In the data rows, 128 means zero.
Here is a table of points, one per row:
[ 99 139 152 127 112 138 107 135 127 126 152 149 145  88 158 166 100 176
  91 130  84  94 157 145  69 155 151 174 100 136  91 125]
[157 138  52  91 162 144 140  94 113 111 152  77 113 121  91 179 162 108
 123 138 129  48 115 158  90 146 145  43 202  38 151 202]
[144 136  72 138 100 139 144 143 140 141  96 140 133 113 156  94  69 124
 126 133 136 165  99 132  87 205  98  80 143 190 132 103]
[110 120 106 115 151 114 122 166 122 103  89 125  72 143 136  69 101 119
 139 103 145 168 122 129  56 139 127  80  63 162 166  87]
[140 133 126 134 178 104 112 126  80 104 165 130  83 130  79 130 152 162
 131 110 123 189 114 164  64 153 113  24  25 167 123 126]
[122 143 132 124 111 114 149 129 108 153 128 105 145 102 158 104  81  80
 123 110 122 156 148  45  64 125 101 153  96  78 157 164]
[134  84 138 156  88  98 167  86 161 156 128 110 112 128  52  84 199 123
 136 140 147  40 146  34 144 123 121 128  82 160 112 122]
[148 138 147 110  95 165 164 104 149 146 151 179 101 116 165 110 188 112
 182 159 110 220 152 149 139  87 173  99 149  72 151  75]
[133 153 152 131 165 205 153 114 205 185 136  85 144 146 119 100 163 137
 137 123 136 146 153 142 112 116 162 115 160 173 101 102]
[114 119 109 136  72 109 150 111 134 134  91  61 169 122 149 124  91 148
 123 100 177 161 118  87  90 129 109  79 147 126 110  97]
[163 142 126  84 231  80  92 141  92 128 103 184 150 162 134  73 102 169
 123 154 164 137 144  84 152 128 157 137 162 112 113 138]
[137 133  54 118 113 115 155 142 146 119 128 133 185 134 148  98 169  35
 113  96 134 172 104 182 164  85 159 183  99 156  75 169]
[ 94 143  97 150 137  77 165 126 113 160 122  80 111 147 111 168 158 126
 154 158 119 141  81 149 106 147  98  71 173 120 126 168]
[ 89 133 150 137 121 154  77 108 176 121 130 140 178 139 144  90 171  65
  20 125 132 184 113 196 152 112 149 137 144 101 167 138]
[104 161 144 101  62 133 126 150 118  97 141 131  39 139  55  68  91 147
  78 146 151 135  76 142 184 128 107 158 153 118  91  49]
[123 151 109 148 125 106 155 141 131  64 172 101 161 105 159 103 174 132
 233 100 114 106 143 179 180 180 139 223 146 151 136 147]
[ 76 133 153 129 127 144 145 127  96 111 125 145 138 131 121 160 109 107
 176 149 189  91 134 146  66 134 105 148 111 121 107 129]
[ 82 117  77 151 125 129 111 127 119 152 162 137 131 126 159 105 166  42
 115  67 150 153 122 198 174 150 141 203 115 163 122 129]
[138 155 109 110  97 186 142 166 121 150 101  99 100 143 119 135 116 164
  84 118 108 151 131 133 191 126  60 167 101 106 134 120]
[124 140 144  99 220  72 121 112 143  91 117 177  52 106  87  63 132 171
  96 112 147 155 123 139 115  95 124 114 114 134 159 112]
[127 124 172 124  95 191 100 120 168 137 133 180 103 117 159  88 205 107
 168 128 125 204 134 135 128 169 138 113 149  86  98 160]
[103 158 123 139  86 101 130 121 139 112 171 133 141 125 156 138 113 110
  87 134 139 120 126  70  86 159 136 123 126  88 133 126]
[131  99 128 135 242  83 110 129 114 126 121 185 108 129 120  76  93 175
 116 105 107 138  89  84 149 132 147 161 189 111 105 134]
[103 119 160 121 156 113 120 112 166 120 132 145 154 157 146 130  74  85
 196 121 129  50 100 175 135  99  68  69  98 138 113 109]
[161  98 193 108 144 126 128 153 119 137 138 148 152 125 146 105  74  81
 201 110 128  55  95 170 131 123  49  75 115 142 127 142]
[111 109 162 170 147 162 116 155 168 147 149  82 179 129  69  77 165 131
 121 205 120  94  91  91 135 101 182 113 111 174 130 142]
[133 146 164 102  91  55 138 134 125 115 151 164 195 125  35  70  77  54
 211 118  95 101 160 178 195 140  98  68 102 118 132 132]
[136 174 130 127 225  97 156 147 102 124  65 197 112 145  74 125 105 142
 116  89 137 148 129  96 150 148 161 122 153 109  66  96]
[ 97  92  72 103  80 163 116 125 108 118 125 123  96 147  94 115  85 151
 103 116 147 132 136 154 134 101 111 122 119  94 152 129]
[181 122 144 171 107 106 145 135 128 151 130 172 113  89 151 172  99 150
  80 151 153  77 127 179  81 144 170 147  84 122 136 127]
[133 157 144  94 242  96 134 133 116 150  97 186 134 118 122  96 118 170
 104 101 218 135 134 101 148 149 126 133 157 120 115 136]
[128 121 124 130 139  34 110 148 135 163 114  87 100 113  68 176 187 117
 149 155 120 166 137 136  95 141  69  96 118 117 133 159]
[169 143 131 142  76 110  92 150 101 184 138 160 110 122 155 165 112 134
  91 102 121  76 102 140  65 109 155 156 144 123 129 125]
[170 149 122 106  83 170  98 137  88 122 127  60  84 187 135 105 121 174
  85 138 149 143 159 147 181 117  68 171  93 117  95 130]
[125 164 147 143 112  99 151 101 130 155 163 121 143 106 170 156 113 163
  84  87 143  94 114 132  90 111 156 118  78  83  99 144]
[120 107 147  78 113  89 104 125 147 156 110  92  83 126 153 234  84 118
 124 123 132 133 169 119 182  92 187 113 159 171 137 168]
[118  94 122 101 135 199 167 168 162 116 121 139 123 151 142 165 132 183
  95 139 133 143 111  97 180 141  69 173  79 110 145 121]
[105 112 133 137 135 104 154  88 138 152 171 132 135 131 145 152  57 113
 132 170 132 112 139 146  73 130 149 168  93 108 129 104]
[123  82  88 112 129 173 127 140 103 133 139 100 117 160 128 139 105 137
  90 167 161 144 137 110 174 157 100 173  89  92 150  93]
[154 155  99 158 128 111  77  91 125  76 120  91 178 103 136 156 168 127
 226  98 161 128  99 179 183 120 144 207 111 151 144 105]
[ 89 121  99 124 123 155 118 131 140 104 108 153 112 144 161 156 128 123
 139 170 135 118 104  87  74 122 121 179  92 140 103 132]
[117  83 163 149 132 125 104 124 107 117 132 166 157 104 135 138  76 105
 195 131 136  56 126 183 143  93  74  69 105 111 108 137]
[107 161 131 153 224  98 127  99  86 139 126 204 107 140  96 106  93 180
 123 111 158 148 144  93 156  95 147 132 149 129 145 130]
[113 138 135  73 113 120 124 129 101 116 115 111 117 173 139 197 123 116
  90 107  92  89 169 110 139 152 189  93 148 164 170 167]
[153 126 195 153 169 195 123 158 151 132 165  66 122 121 166  75 174 111
 148 145 140 163 159 136 117 120 180 107 140 135 108  96]
[120 107 166 122 166 206 109 147 141 173 114  95 169 118  90 103 172 122
 126 136  92 158 147 153 118 137 179 120 138 132 102 100]
[129 109  84 112  91 119 144 163 107 129 169 100 171  83 169  94  94 180
 131 132 122 168  96  97  97 114 101  74 160 159 150 124]
[106 182 151  99 118 143 132 155 129 109 127 150 135 110 122 186 128 122
 136 126 129 117 128 124  38  78 119 178 109 139 125 107]
[126 104  78 125  93 132 134 169 127 120  96 109 137 101 113 119  91 133
 131 139 144 151 149 133  56 146 109  96 171 119 157 121]
[143 118 143 133  79 171 111  73 169 160 155 203 128 160 155 114 176 131
 169 161 115 228 140 157 135 131 147 104 150 111 108 123]
[155 134 160  74  98 116  98  81 134 140 124 103  66 114 153 194 104 135
 129 108 134 112 117  94 175 160 153 114 159 171 154 176]
[156 123 172  96 103  98 143 129 148 116 137 123  94 118 151 210  91  99
 109 146 124 143 117  75 168 118 185 124 146 195 157 180]
[144 180 115 120 116 192 165 156  80 100 123  99  93 139 147 134 132 151
 106 183 115 144 105 117 188  87  66 178 101 118 114 133]
[139  75 186 137 124 147 130  84 113  82 115 125 171 120 150 106 197  87
  55 115 116 193 133 190 147 108 129 131 164  89 104 103]
[144 150 145 104  79 123 135 146 102 131  96 195 140 115 157 165 136 157
  71 149 118  48 105 158  83 147 196 144  91 142 158 145]
[ 95 131 155 142 123  23 156 133 118 181 134  96  95 151 103 123 171 151
 144 151  85 152 100 161 103 147  42 114 159 172 148 154]
[161  93 119 181 162 178 126 161 143 164 164 113 128 126  54 137 183  79
 119  86 127 105 146 103 113  87 145 112 131 175 150  76]
[157 100 136  65 138 141 101  92 150  94 137 130 142 169 117 119 106 108
 176 122 104  86 131 122  14 120  56 188 139 156 109 114]
[111 129 147 149 135 212 121 100 120 167 124 138 136 126 141  80 183 119
 143 141 118 176 179 148 108 129 141 128 176 154 159 124]
[ 90 105 140 125 102 107 118 107 113 186 133 106 161 113  79  84 207 135
 128 146 126  32 135  51 151 131 109 107  94 163 104 122]
[134 165 164 203 159 195 112 104 146 170 112  94 135 152  95  93 164 105
 131 159 100 111 152 108 127 115 152 123 136 169 166 118]
[154 138 130 131 104 108 124 146 154  82 124 111 192  89 101 109 143 130
 236  94 155 103 135 170 185 156 143 197 131 129 193 116]
[124 144 122 166 212  94 100 166 115  97 153 208 128 187 102 119  94 192
 122 104 133 146 148  86 169 121 158 119 167 104 103 118]
[ 86 132  89 110 128 161 135 160 162 112  98  91  56  83 173 113  88 113
 128 121  90  41 157 138 146 131 148  84 154 108 134 150]
[110 117  89 134 105 148 153 118 153 127 120  80 122 127  96 119  77 182
  95  99 129 138 121 168  86 115 115 100 146 112 136 155]
[150 101 144 173 111  76 150 123 115 124 113 130  96 140 183 159 128 135
 101 144  97  62 110 141  84 129 165 146 110  68 124 119]
[137  83 154 127 106 190 147  98 119 159 105 165 117 155 168 104 193 112
 179 156 123 207 109 147 125 114 169 107 160  93 112 102]
These points spread out most along one direction. Take the direction at right angles to it along which they spread out most. Go by this last direction. How many in every 100 of the points above lie lower along it than each point below? Round to a whole number. More than half of the points above lie lower than the first one.
[129 130 135 156  73 121 129 135 127  83 150 130 128 127 142 150 130 114
 108  88 138 116  97  41  73 134 136 111 137  75 150 147] -> 72
[128 127  63 134 133  23 126 138 172 143 137 150 154 125 192 154 197 128
  88 152 103  61 159  92 149 117  58  52 113 127 136  54] -> 48
[120  77 144  82  99 111 139 115  86 108 141 100  92 104 140 199 100 138
 116 139 125 112 161 116 162 128 189 115 170 195 126 164] -> 72
[151 134 132 163 199  88 106 139 114  71  82 185 110 157 106  75  96 168
 109 127 125 143 185  98 134  86 124 146 174 128  80 166] -> 9
[105 158 126 114 111 142  90 139  91 143 114  90 148 129 145 155  96 122
 148 121  89 140  93  58  93 135 149 141 101  75 104  96] -> 51
[129 116 135 109 128 128 167  74 122  76 110 127 106  90 127 211 103  95
  75 112  77 116 135 107 167 169 162  92 145 184 133 180] -> 61
[154 135  90 191  74  77 108 125 119 118 114  91 149  96 141 126 117 103
  78 143 151 137 147  99 127 150  91  57 137 127 127 114] -> 73
[127 113 114 166 103 106 147 151 146 115 126 105 198 167 127 137 151 140
 221  72 128 126 111 175 192 153 153 213 125 129 150 139] -> 99
[127 139  64 143 122 118 104  89 137 109  97 123 187  97 131 123 146 125
 217  90  85 131 113 175 191 120 150 189  84 130 140 136] -> 94
[164 134  87 136 126 198 123 137 118 132 121 105 119 119  99 155 108 153
  98 186 124 161 118 120 191 119  71 173  84  93 122 151] -> 31
[140 137 127 117 149 189 137 129 129 110 173 125 145 149 115 177 109 116
  85 145 114 142 119  80 165 128  40 193 132 111 127 109] -> 19
